In the rows, 100 means zero.
Each named move below is a turn or a mirror, shown by a few rows before and after it. Which moves, in which order, take the first row of each later pair to the second? The first pair is answered.
move k_925:
[92,98,101,100,103,84,96,87,88,88,100,92,100,101,111,66,95,102,98,115,105,93,93] => [89,96,107,102,101,89,93,89,91,89,96,91,103,101,113,69,93,98,94,114,108,89,96]
[109,98,132,106,108,111,86,71,82,89,83,90,91,122,119,128,80,74,86,116,105,93,112] => [130,107,96,87,116,79,103,67,66,76,107,96,84,124,100,116,91,94,110,114,94,118,96]
[109,119,103,85,104,93,100,83,95,96,86,94,107,123,77,116,75,78,107,77,57,79,96] => [107,117,108,86,104,95,98,84,98,97,83,93,108,122,79,118,74,75,106,77,59,77,97]
[102,86,81,121,91,99,105,109,100,71,107,105,81,90,123,95,100,98,101,99,113,129,90] => [95,82,93,127,88,110,99,109,104,75,98,104,83,90,128,100,97,91,92,99,116,121,96]
move k_572:
[70,96,71,84,111,106,115,93,101,87,109,109,95,94,99,74,100,111,114,101,108,129,107] => [77,100,72,75,117,100,116,91,101,95,111,110,97,96,93,72,97,110,114,104,103,128,109]
[112,89,98,81,116,83,118,96,92,106,111,99,90,86,107,91,103,87,95,104,104,118,110] => [104,81,98,95,109,94,117,100,95,95,106,96,85,83,116,95,107,87,92,100,114,121,109]
[95,101,116,91,95,90,110,106,98,79,114,102,101,87,86,96,105,93,107,101,108,109,93] => [95,102,115,89,97,90,111,106,98,82,114,102,101,87,85,95,104,92,108,102,108,109,93]
move k_413:
[86,80,70,110,116,105,103,100,111,96,125,99,79,95,118,83,121,143,108,120,131,141,109] => [109,88,85,81,134,84,109,98,101,115,128,97,79,95,110,79,115,130,99,131,124,143,119]
[100,97,109,119,93,106,96,92,103,77,106,102,83,91,105,104,90,70,106,78,100,99,103] => [112,101,116,103,101,95,101,91,95,85,107,99,83,90,102,102,89,62,102,85,96,100,108]
[110,81,121,98,87,92,93,117,83,59,96,85,80,88,111,136,109,69,78,78,129,120,87] => [129,102,144,68,112,78,84,108,91,107,97,87,95,94,97,131,89,60,69,100,109,102,105]
[102,102,101,100,121,103,83,98,125,124,101,97,100,94,101,98,86,108,98,120,102,93,111] => [87,90,87,122,106,115,86,103,124,97,100,96,94,91,112,101,97,116,105,107,113,101,100]
move k_741:
[103,94,112,104,103,103,105,102,85,106,101,100,82,83,110,97,103,106,84,113,121,97,113] => [93,99,83,119,88,105,106,101,90,86,106,103,88,90,98,100,106,123,105,94,112,95,94]
[96,105,94,97,97,104,106,106,82,99,100,104,102,100,86,110,106,95,99,89,79,90,90] => [97,97,113,92,107,108,105,108,82,112,96,100,95,94,98,109,105,87,85,103,90,91,105]
[80,106,96,97,127,88,95,105,124,133,101,114,108,101,79,75,98,126,95,136,96,95,103] => [73,103,89,107,121,96,92,105,129,128,102,114,107,100,82,77,99,133,99,134,99,96,99]
[90,117,102,97,118,104,81,92,120,131,116,115,95,100,94,91,104,105,105,113,104,87,128] => [81,117,89,111,109,111,80,94,124,120,118,117,96,101,94,92,107,117,115,104,104,88,119]
Then:
(two moves a pair)
[102,121,104,115,73,111,82,77,90,96,95,89,126,125,80,98,95,76,92,75,118,77,89] => [115,123,99,102,75,97,92,77,77,89,100,89,120,125,73,95,102,75,96,73,115,87,83]
k_413, k_572
[93,106,94,108,105,98,83,90,128,114,99,103,113,103,102,99,93,110,112,95,90,86,99] => [89,96,86,119,94,103,89,93,121,91,97,98,105,100,110,103,103,111,113,83,99,94,90]
k_741, k_413
[127,98,121,61,101,85,100,83,82,122,100,89,89,109,106,91,106,76,66,118,100,107,112] => [72,85,91,130,63,133,79,87,115,90,92,94,97,112,122,102,109,107,85,95,113,94,93]
k_413, k_413
[98,105,75,117,63,86,107,79,90,73,86,99,96,105,103,125,115,134,118,65,95,104,58] => [124,100,138,70,111,75,103,75,89,146,83,96,86,90,122,112,102,104,71,122,109,104,113]
k_572, k_741
[108,109,96,96,97,96,98,102,87,73,101,89,93,91,88,118,108,97,92,90,91,115,84] => [99,121,105,100,102,106,79,96,110,103,97,95,110,99,81,118,91,102,94,99,79,91,93]
k_413, k_413
[106,107,99,94,98,101,99,100,102,103,101,99,101,109,95,97,102,105,102,92,90,95,90] => [106,106,97,96,95,101,102,101,98,95,101,98,99,108,96,98,106,104,102,89,93,99,88]
k_413, k_413
[98,110,95,101,82,97,90,97,98,88,84,94,113,105,94,110,92,78,99,80,89,85,93] => [104,107,91,96,83,91,97,98,91,80,86,93,108,103,94,109,97,77,102,77,90,92,90]
k_413, k_925
[129,103,103,69,94,86,104,110,73,91,90,95,113,116,94,92,103,80,105,94,84,93,82] => [103,98,118,95,83,116,86,112,94,101,75,94,122,118,106,102,93,78,94,91,89,70,90]
k_925, k_413
[102,104,94,116,99,115,92,98,119,127,123,104,115,81,102,72,78,120,103,97,102,122,112] => [93,89,96,128,89,125,95,103,115,108,117,99,105,75,114,78,87,115,99,88,115,126,109]
k_413, k_925
[109,111,96,78,92,77,117,93,96,100,113,99,96,94,96,112,97,96,114,98,108,104,100] => [93,106,110,91,96,98,101,93,116,122,106,102,102,92,109,112,88,100,104,112,115,92,116]
k_413, k_741
[106,97,115,93,90,98,114,107,86,81,83,92,103,104,90,106,109,78,89,84,101,104,83] => [110,95,106,88,95,92,119,107,81,77,89,94,96,103,92,100,114,87,94,89,106,116,83]
k_741, k_925
[117,102,65,97,135,74,86,89,127,130,113,130,104,98,76,69,112,141,120,140,108,114,104] => [74,85,91,143,113,123,62,97,153,128,86,125,109,96,104,86,104,128,100,132,127,87,111]
k_413, k_925
[118,107,114,81,98,80,109,101,82,95,96,100,102,103,95,115,95,79,88,97,93,94,100] => [92,105,118,111,92,110,88,100,113,112,90,105,112,104,107,117,86,92,87,105,99,78,108]
k_413, k_741
[100,105,106,101,106,97,88,99,120,124,95,109,113,106,91,109,85,100,103,102,99,96,104] => [101,98,106,99,112,96,90,98,119,126,100,109,105,101,98,104,89,104,99,112,108,106,111]
k_925, k_741
[99,99,95,111,88,101,98,104,98,83,94,98,108,119,92,103,102,94,101,84,86,93,91] => [96,87,115,112,96,111,95,107,101,94,89,96,98,111,111,101,103,86,84,101,101,97,109]
k_741, k_741
[93,81,125,90,106,100,91,101,114,138,92,100,93,92,113,73,85,116,85,109,95,100,110] => [88,94,85,101,82,93,97,100,111,104,97,103,105,104,88,77,87,130,116,76,72,98,75]
k_413, k_741
[107,110,110,81,96,102,68,106,125,122,106,102,106,105,92,88,96,114,83,99,96,59,108] => [101,112,95,92,88,106,69,106,129,110,108,103,109,107,88,90,97,124,94,91,94,60,98]
k_741, k_741
[106,84,94,116,86,99,116,123,114,80,107,94,97,95,123,125,120,95,101,85,119,100,73] => [114,94,117,103,88,95,111,122,112,95,97,89,107,101,114,132,107,71,90,82,105,80,78]
k_741, k_925
[130,110,103,92,110,92,115,83,79,139,119,110,108,99,98,100,121,93,96,107,117,104,116] => [108,97,85,121,100,113,111,87,89,121,121,113,100,94,115,99,132,114,103,104,134,113,111]
k_741, k_925
[106,93,104,95,92,94,106,112,90,80,95,91,103,87,90,91,99,94,101,92,90,102,75] => [96,82,112,105,91,107,102,114,96,82,92,91,96,82,105,90,102,97,94,99,103,105,82]
k_741, k_741
[79,99,96,121,92,108,95,107,126,100,72,125,75,105,126,82,100,99,100,87,115,88,106] => [102,104,79,98,91,81,118,107,99,75,81,122,68,106,110,81,110,93,111,71,106,105,89]
k_413, k_741
[97,98,120,90,117,110,92,101,109,129,89,105,115,98,98,101,86,88,77,116,96,89,112] => [109,98,72,85,115,85,113,101,89,93,113,110,100,97,88,90,107,116,106,107,95,125,90]
k_572, k_925
[86,102,101,90,136,89,105,71,105,143,101,111,109,108,105,83,74,115,104,113,91,94,98] => [90,111,86,90,122,79,110,71,98,123,103,110,117,116,89,89,75,116,119,94,78,91,78]
k_413, k_741
[110,86,130,82,73,107,100,106,91,85,107,93,86,100,135,96,108,76,59,100,135,97,128] => [138,110,92,53,92,68,112,97,83,93,136,105,90,108,103,77,108,104,89,108,111,115,116]
k_413, k_925
[87,124,110,122,87,101,100,99,96,78,96,78,110,113,99,115,89,78,95,81,91,65,89] => [114,131,97,92,103,70,117,95,77,80,113,81,104,112,85,105,97,84,105,89,81,85,88]
k_741, k_925
[108,95,131,98,125,107,86,97,118,138,97,102,89,99,114,104,84,88,72,129,116,99,124] => [102,85,86,113,124,104,94,97,116,112,118,110,74,94,122,92,105,128,96,130,132,132,113]
k_925, k_741
[108,97,118,86,98,93,103,106,94,93,92,87,90,97,104,113,92,74,83,82,93,93,99] => [100,84,115,96,102,101,103,109,96,91,95,88,80,89,120,108,101,85,79,91,110,106,107]
k_925, k_741
[85,116,84,95,78,89,99,102,99,109,113,109,121,117,109,76,132,93,108,72,88,117,91] => [79,118,105,98,87,100,88,101,113,136,106,111,127,115,115,77,120,87,95,86,91,104,107]
k_741, k_413
[100,83,135,99,92,102,107,104,82,93,71,76,93,95,104,111,99,68,80,94,105,95,115] => [111,85,123,89,93,87,119,104,69,80,79,76,89,96,97,108,107,71,89,90,101,107,106]
k_741, k_413
[88,95,111,117,106,82,122,105,98,89,99,98,79,91,99,106,116,90,102,92,119,112,80] => [84,97,125,120,102,89,116,105,102,95,90,95,84,93,98,111,110,78,96,89,117,100,82]
k_741, k_925
[73,115,118,98,90,111,69,100,111,112,91,79,104,118,90,92,83,97,110,82,78,51,128] => [98,114,109,74,85,81,94,104,74,82,95,73,93,119,77,94,97,80,115,64,72,68,111]
k_413, k_741
[97,103,90,111,69,91,100,98,101,87,81,98,111,113,96,116,80,99,112,83,85,102,91] => [90,87,117,114,80,105,96,102,106,103,76,95,100,101,121,114,82,90,89,104,108,105,114]
k_741, k_741
[100,78,105,104,97,105,98,108,83,89,97,101,85,99,113,107,118,94,82,100,116,111,103] => [92,84,101,114,84,112,94,108,88,82,93,101,95,105,104,114,113,92,87,87,107,97,92]
k_741, k_925
[110,81,159,96,94,117,102,104,103,127,77,109,84,86,104,97,82,116,68,113,111,100,116] => [99,67,143,115,79,125,109,109,97,94,77,106,73,81,115,101,97,121,75,99,124,114,103]
k_413, k_413
[65,78,98,132,93,138,89,102,123,101,89,108,101,87,135,94,101,115,96,110,127,100,110] => [126,113,123,56,120,80,108,93,91,136,93,104,113,98,92,91,84,76,87,115,87,92,114]
k_741, k_741
[98,99,112,94,108,102,92,100,106,115,97,101,101,100,114,99,105,97,89,113,104,99,108] => [97,106,95,97,108,98,91,96,110,116,103,106,106,103,105,95,103,112,103,113,95,100,102]
k_925, k_413
[111,87,109,83,131,93,119,101,79,93,101,76,99,83,117,92,109,96,122,102,113,105,118] => [89,79,104,109,118,114,111,103,92,82,96,75,100,81,129,96,112,105,124,97,123,100,113]
k_741, k_925
[90,91,86,123,86,106,105,104,109,89,96,107,98,101,90,92,102,114,105,92,104,103,86] => [118,102,106,88,108,83,111,100,99,117,99,107,99,102,79,86,93,98,95,108,92,102,100]
k_413, k_413
[87,101,105,109,104,100,115,100,118,83,99,104,98,96,106,103,104,97,105,82,111,96,90] => [103,105,107,90,115,84,123,98,108,89,104,103,94,94,100,100,104,92,104,88,106,102,93]
k_925, k_413
[119,115,128,96,87,70,99,116,87,112,90,104,116,108,111,107,90,87,82,107,108,122,103] => [96,106,106,125,65,86,96,120,93,83,88,105,115,110,117,113,97,98,95,90,116,124,88]
k_572, k_741
[122,97,123,89,105,78,113,109,91,95,122,105,117,92,102,108,97,81,87,109,103,99,95] => [110,85,124,103,104,93,109,110,98,97,120,106,110,85,120,105,102,88,81,117,120,103,104]
k_741, k_413
[127,126,102,70,109,72,109,97,77,101,100,97,105,117,69,98,89,83,103,76,66,104,92] => [127,99,99,72,128,76,116,100,75,101,115,98,74,96,104,81,109,104,94,107,105,142,113]
k_741, k_925
[101,103,99,109,102,100,84,85,111,117,97,103,111,89,95,96,100,112,98,104,97,97,125] => [97,95,82,119,90,100,93,90,101,88,100,101,102,88,98,98,113,117,107,89,104,109,112]
k_741, k_413
[86,84,114,120,94,124,92,105,106,94,92,95,102,96,113,112,109,91,82,101,109,95,113] => [107,114,94,95,95,94,99,98,98,98,104,102,119,110,71,110,100,97,106,90,73,87,93]
k_741, k_572
